0: [  0 -53  20 -12  13   6  16 -15  -3  21 -10  26  -1   3   1  45  20  33
 -53 -70   3   4 -27   8   0 -57 -34 -42  10]
1: [ -31   11   69  -45   17   15    1   -9  -29    3   -1   38  -23    0
 -127  -26   64   46 -120   23   31    8   11   10  -13  -11    3   -7
   20]
2: [  -6  -15  -21    4    5   54   15  -42  -17  -19    7   11   33   10
  -91    4   19  -39 -127  -32    7  -52   -4  -33   23  -42  -18  -32
   33]
3: [   0  -25    8   10   23    6   -6    9   -7   13   17   27    1   -3
   11   15    7   34 -127  -57   -8    5   -2   15   10  -28    2  -11
  -17]
4: [  9 -13  -4  26 -59  27 -20  12 -23 -31 -47   6 -11 -13   3  14  -9 -61
 -60  -2   9 -20 -36 -41 -65 -36 -11 -37 -21]
5: [  -5  -19   -9    1   18   48   24  -58  -21  -29   16   18   42    5
  -73   22   29  -47 -127  -40   13  -65   -7  -37   41  -55  -32  -27
   43]
6: [  1   5  14  19 -15  -3  55   3  -6 -10 -43  29 -27  72 -65 -10 -34 -43
 -86  22  29  -1 -44  42 -13  11 -48  16 -19]
7: [  6 -35  -8  17   1  46 -35 -16 -10  -9 -16 -13 -23  21   7  10   6 -31
 -83   0 -19  22  14 -14   8  15 -10 -14   6]
8: [   0  -15   -6    3    5  -18   10   17  -26  -25  -28  -26   -6  -20
 -127   -1   16   34   -9   34    5    5    8  -24  -40   -6  -11  -25
  -23]
9: [ -29  -76    7   16   -7    7   16  -16    9  -20    5   31   14   11
  -65   45   14   37 -101  -37  -18   60  -18   -2  -20  -41  -18   -2
  -16]
10: [ -15   23    5    2  -32  -41   39   -6   47   -2   -6   19    8   35
 -114   26  -30  -44  -17   44   16   -7  -31   26   10   11  -34   52
   29]
11: [  13  -10   -2   33  -75   41  -32   10  -19  -32  -50   16  -13   -4
   61   22  -21 -104  -85  -14   14  -34  -54  -40  -70  -39   -7  -41
  -16]
12: [  31  -14   -5    0    7  -19  -24   29  -46    8  -48   -2  -40   -6
 -114   -2   16   36   44   42  -25   -1    7  -26    0  -14   -7  -24
    4]
13: [  37   10   12  -86    6  105  -42   -4  -55    9  -12  -18   20  -29
 -127  -66   79  -13 -127   23   13  -37   21  -46    5  -84   -8  -42
  -20]
14: [  19  -23  -23   26  -11   -4  -32   10    9  -13   -5    2   34    1
  -75   14   -9  -19 -124   16  -44   -2    4  -29   13    3   18   11
   52]
15: [ -6  30 -21  -3  55 -41  12  20  19 -11  12 -23  34  14 -49  44 -26 -43
 -53   7  26  11 -26 -10  -5  23  32 -59 -52]
16: [  13   33  -13   10    9   24    9   10    4   33   -5   19    2  -13
  -73   -6    5  -24 -127   -3   22   21   12  -28   24  -10   -6    7
  -23]
17: [   0   -5    7    8  -15   -3   -2   26    4  -11   20   -5    2   34
 -127  -34  -55   43 -127  -15   -5   -7   12   30  -53    5   51  -19
   -4]
18: [-13  28 -21  -6  48 -35  24  16  31  -1  25 -23  39   5 -97  38 -27 -37
 -95   2  37   0 -25  -1 -14  29  26 -35 -26]
19: [   4   36  -12    0   22   19    3    4   17   39   13   12    6    0
  -67    8   -3  -39 -127   -7   26   19    8  -18   29    3    9    0
  -16]
20: [  11   -3  -24   26  -14    3   -9   16    7   -1   23   -7    4   11
  -98  -40  -48   22 -127  -22   -3  -44   12   29  -25   13   18   24
   15]
21: [   6   10   18   -4   -5    9   -6   -7   22   10    8   25   10  -32
 -127    5  -47   56  -12  -33   -7   13   26   -8  -19  -29    6   -2
   20]
22: [ -36  -28   -8   -6   -8   -8   14    0   18   30   17  -12  -10   19
 -127  -13   16    0 -127   11   -4   53   -8  -22   -7   33   12   33
   -9]
23: [  -4  -16  -41   13  -22   53  -10    6   -7   10   -8    2    9   23
 -107  -34  -13   -3 -111  -25  -14  -10    2  -14  -18  -13   17  -37
    0]
24: [ -12  -22  -18    5   40  -26   16   10   11  -25   18  -46   23   -1
 -127   35   -4  -22  -87   17   28  -10   -3    3  -21   40   16  -11
   -1]
25: [  5 -15   7 -16  56 -21  -4   1 -14  -5  11 -51 -32  18 -66  28  15 -36
 -78  24  40 -42   4  39  16  68   2  11  27]
26: [ -12   34   -8    4  -15   33   -5  -37    1  -13   -9   20   18  -46
 -114  -25  -29  -63 -107   -8  -15   42   -3  -23  -23  -16   51    6
  -18]
27: [   6   54   43   -3   31    3    1   12    6   28  -16   54    4  -16
 -127   -5  -23   32  -82  -11   -2   -1   11   20    5  -19   19  -32
   19]
28: [ 32  25 -18  23  16 -22  32  28 -10  -9 -12  -6  -3 -47 -74 -30  -9  30
 -90   0  22 -18   6 -12  -9   1 -40  30 -35]
29: [  9 -54   0   7  17  13  13 -13   6  13   5  28  21 -19  46  41  28  19
 -98 -75  -2   8 -14  12  27 -50 -43   9  -4]
30: [ -8 -14   7  26 -66  16  32 -21  15 -36 -21  -6 -18  55 -88 -25 -65 -10
 -45  13   3  40   8   2 -29  -6 -28  21 -47]
31: [  -6   35   32  -27   15    6    7  -16   24   27    1   37   -1  -36
 -127   10  -25   42    0  -34    7   11   19   10    1  -36    2  -31
   35]
32: [  7 -26  11 -12  49 -12  -3  -2 -11   3  10 -32 -26  12 -41  34  14 -20
 -79  -3  28 -31  -1  36  19  40  -9   7  27]
33: [  7 -18 -25 -17   1 -40 -28  20 -18  13  -2 -21 -19   1 -85   6  14  28
  16  25 -23   4  -2 -28   9   7   7  -7   4]
34: [-26 -16 -25 -47 -22 -22 -16  -9  -3   9  25 -48 -23  29 -65 -20   9   9
 -72  14   8   8 -11  -8  -8  26   4  23 -17]
35: [   3   15   39    9  -29   61   -6  -39   24  -26   21  -37  -16  -50
 -127    4    1   -7 -105   -4   25   35   51    0  -15   24   31    7
   -4]
36: [ -23    8  -13  -25   -2  -17  -11    5    7   21   15    2   13  -10
  -56    8   23   -1 -100   19   -7   61  -10  -47    9    8   23   -6
  -23]
37: [  15   18  -17    6    9  -21   32   17    5   -1   -8  -19    5  -57
 -117   -9    0   40  -48   -8   15   -6    8  -31  -23  -14  -26   10
  -18]
38: [ 33  16  -4  17 -14  -3 -18 -11  35  14  12  -9 -19 -36 -71 -14 -74  46
  27 -53 -29 -22  47  11  25   3 -16  31  29]
39: [ -2 -23  16   2  21 -13   0  -3 -10 -20 -16 -17 -22  34 -71  38   8 -35
 -14  37  13 -15  -2  35  10  31  -7   3  27]
40: [  23  -29  -21   24  -17   19  -31   -4   17   -7  -14    3   29   13
  -66   12  -19  -38 -127    1  -42   -9   -6  -26   17    1    9   12
   66]
41: [ -24    0  -16  -23   37  -35   20    5   29   -5   25  -37   27    1
 -127   42   -4  -10  -72   13   27   -1  -13   -4  -31   32   28  -30
    1]
42: [-31  48  39   6 -13 -34 -20  -6  -2 -77  40   6  44  13 116  -7  52 -19
 -58  22   5 -42  12  55   8 -32   6 -27 -35]
43: [  14   -9   39   14   34   60  -24  -54  -31  -44    7  -47  -21  -10
  -63   -5   30  -45 -127  -12   21   27   48   -2   21   50   38  -24
    5]
44: [ 33  27 -11  -4   7 -12  -8  -4  23  27  18 -18 -14 -48 -74   0 -33  35
 -33 -40  -2 -21  22   5  22  10 -21  32  11]
45: [ 23  37   3  26  -7  41 -11   3  21  18 -27  13  10   1 -17   9 -31 -85
 -72  20 -35  47  12 -24  45  17  20 -23  -1]
46: [  9  17 -21  12 -19 -29  25  29 -16 -13 -25   8  14 -17 -90 -26  17  19
 -56  26   7 -18 -18 -21 -20 -25 -30   4 -25]
47: [-10  16   6  32 -24  16  44  -6   3 -20 -24  30 -22  60 -42 -17 -33 -38
 -74  15  22  23 -34  15   6   1 -32  35 -25]
48: [  -9  -11  -39   16  -30   52    1   -1    3   -3  -18   -8    9   21
 -127  -25  -12  -23  -77    8   -9   -8    6  -16  -21    1   10  -25
   11]
49: [ -23  -32   -8  -32  -25  -11   11  -24    6   12   16  -17  -18   25
 -100   -5   35   -7 -127   11   10   37  -19  -12  -19   31  -18   33
  -12]
50: [  15   45   54  -44   34    1  -12  -13   25   43   -7   31  -14  -34
 -127   24  -17   32  -29  -27    8   -5   18   15    6  -20   -8  -20
   27]
51: [ 26  11 -31  35   6 -23  28  19   7 -25  -4  -7  20 -36 -65 -15 -21  14
 -97  -8   8 -22  -6  -6 -11  -4 -36  23 -30]
52: [ -34   21   30   10   -7   48  -24  -23  -14  -20   -6  -23    4   -3
 -103  -11    5  -59  -89   28    0   50   24  -12   -2   39   65  -44
  -49]

[  26    7   11  -65   19   74  -26   -1  -41    2   -6  -20   16  -18
 -127  -43   59  -20 -127   20   21  -37   13  -24    1  -52   -4  -35
  -12] 13 2
[-15 -18 -17 -23 -27   6  -5 -25   1  26   8 -37 -53  51 -44 -20 -44  -1
 -49 -14   2  27 -19   6   6  34 -13   3 -18] 34 30
[  10  -30   -8   17   -3  -15  -20   22  -14    4   18   30   11   15
  -15   -5   -5   34 -112  -33  -28   -9   -7   14    7  -31    9   -2
   -3] 3 14
[   4  -28   -5    6   19   10  -10    5   -3   19   13   22    7   -7
    5   20    5   11 -127  -44   -9    0   -8    4   16  -22    5   -5
   -1] 3 29
[-28 -90  17  36   6  14  16 -11   7 -36  -4  47  23   7 -47  67   4  48
 -65 -50 -27  62 -15   8 -17 -66 -18 -19 -14] 9 0
[   0  -11   24   -7   17   42  -21  -47  -23  -28   12  -49  -25    6
  -62  -10   22  -34 -127   -7   21   25   30   -2   12   46   29  -13
   -3] 43 52
[  -9    3    1   11   -4  -39   28    0   44   -2   -4    2    1   26
 -127   46  -41  -41   -7   40   11  -10  -15   28   14   35  -19   53
   47] 10 39
[-17  29  24  14 -16 -21 -23  -5   3 -61  26   9  45  13  68  -1  32 -25
 -82  18 -10 -29   9  33  10 -24   9 -18  -9] 42 3
[   0   -4    8   -8   19   17   -1   -1    0   25   13   28   17   -9
  -10   16   12   14 -123  -51  -11   14  -12    8   14  -36   -7  -16
   -2] 3 29
[  5 -30   5   8  16 -18  11   3  -4 -11 -21  -8 -19  32 -71  38   5 -40
 -25  39  10 -16 -15  23  16  25 -23  20  31] 39 32
[   0   14   26   13  -29   64   -5  -30   18  -24   15  -37  -19  -33
 -127    1   11  -32 -127   10   26   48   34   -6   -6   34   37    5
  -18] 35 52
[ -52  -32  -20   -6  -28   -8   21    1   32   44   27   -7    2   17
 -127  -28   15   12 -127    3  -16   78  -14  -43  -17   25   17   42
  -21] 22 49
[ -8 -33  26  -9  12  -3   6 -15  -8  -1   0  19   5   7  25  36  28  22
 -49 -49   3  -3 -16  20   5 -48 -23 -39   0] 0 29
[ -26    5    3    5  -14  -33   31  -18   44  -33   21  -28   20    0
 -127   23   -2  -39  -43   46   26  -27    3   32   -3   43  -20   64
   36] 10 24
[   7    9   24   18  -31   56   -5  -24   14  -33   24  -44  -18  -34
 -127   -6   -1  -16 -127   -7   24   20   41   12  -18   33   35    7
  -16] 35 43
[-16 -54  20 -31  11   4   8 -32 -23   6  10   4  16 -15 -44  45  54  41
 -62 -67  16  10 -32  17 -18 -64 -35 -35   0] 0 9
[  16  -11  -12   25   15  -11   31   20  -50  -38  -60  -20   -9  -42
 -127   -8   24   46   12   36   13   20    0  -48  -53  -24  -36  -37
  -60] 8 12
[  6 -42   7 -10  10   1   4  -7  -5  21  -1  15  -1   9  -2  26   7  26
 -66 -66  -1 -14 -25  11   0 -42 -21 -35   9] 0 3
[-27 -52   8  23 -18 -16 -10 -10  12 -43  19  23  34 -13 -69  39  38  40
 -34  -9 -43  31  11   9 -10 -41  12   4  10] 9 21
[  20  -46  -19    9   22   -1  -13   22    1   20   18   16    3   15
  -31   11  -36   31 -127  -69  -18  -19  -12   12    3  -25    7  -16
    2] 3 20
[   8  -25  -28  -17   12  -52  -32   33  -25   10    6  -21  -11  -21
 -120    6   35   47   -1   38  -26   -9    5  -35    3    3   13   -1
   17] 33 12
[  13  -41   -5   24   17   61  -45  -16  -10   -9  -16   -8  -15    2
   16   17   18  -41 -124   -1  -22   13   22  -18   14   13   -9   -9
   27] 7 40
[  0  20  -4  10 -46 -42 -25  37 -43 -28 -12  41   8  42  12 -51  61  -2
 -80  84 -26 -38 -34  13  -1 -43 -11   2 -17] 46 42
[ -3  10  -2   4 -20 -33  20   4  31   6   1  17   1  36 -86  18 -35 -26
 -38  16   4 -17 -26  28  12   8 -21  37  26] 10 39
[-19 -18 -18 -55 -34   2  -1 -42   7  35  17 -45 -52  40 -34 -30 -13 -13
 -44 -15  27   8 -14  -1  13  37 -21  13 -14] 34 49
[   3   13   27   10  -31   64   -2  -35   25  -18   17  -36  -11  -40
 -116   -3   12  -34 -127    8   22   35   30   -9   -5   35   33   12
  -15] 35 52
[-38  15  29  -5  -1 -14 -10  -9  -5 -56  40   0  49  -6  38   5  54  17
 -68  -3   6 -12  14  33  -2 -33  15 -17 -27] 42 3
[  -7  -17  -17    3   -9  -13    8   18  -17  -13  -21  -14    0  -22
 -127   -9   16   40  -39   33   -9   34    3  -44  -34  -13   -5  -19
  -32] 8 37
[ -31   20   25   10  -14   28   -8  -20   -1  -15   -9  -10    2   10
 -110   -4   -2  -53  -76   33    5   36   11    0   -3   32   38  -21
  -30] 52 26
[ -25  -12   -5   16  -23  -26   32  -11   40  -33   -3  -28   19   -8
 -127   27  -20  -33  -33   43   18  -14    6   17  -11   30  -20   54
   35] 10 24
[ -6   4 -11 -20 -22   6  -9 -29  11  25  10 -28 -42  26 -65 -14 -37   6
 -34 -19  -1  16  -2   4   8  27  -8   1  -6] 34 44
[-43 -18 -19 -58 -36  -9  -8 -20   3  20  27 -49 -35  52 -61 -24   1   3
 -85   6  15  26 -22  -2 -14  35   1  17 -21] 34 49
[ 21  24  -5  31  -9  17 -14  18  10   8 -19  20  13   6 -22   3 -19 -59
 -82  28 -37  30   5 -19  37   7  18  -8  -1] 45 7
[ -35   16   -7  -31   -5    1   -2   -5   19   30   15    9   17   -9
  -60   10   12  -16 -127   10    0   89  -13  -55    6   13   28  -11
  -32] 36 19
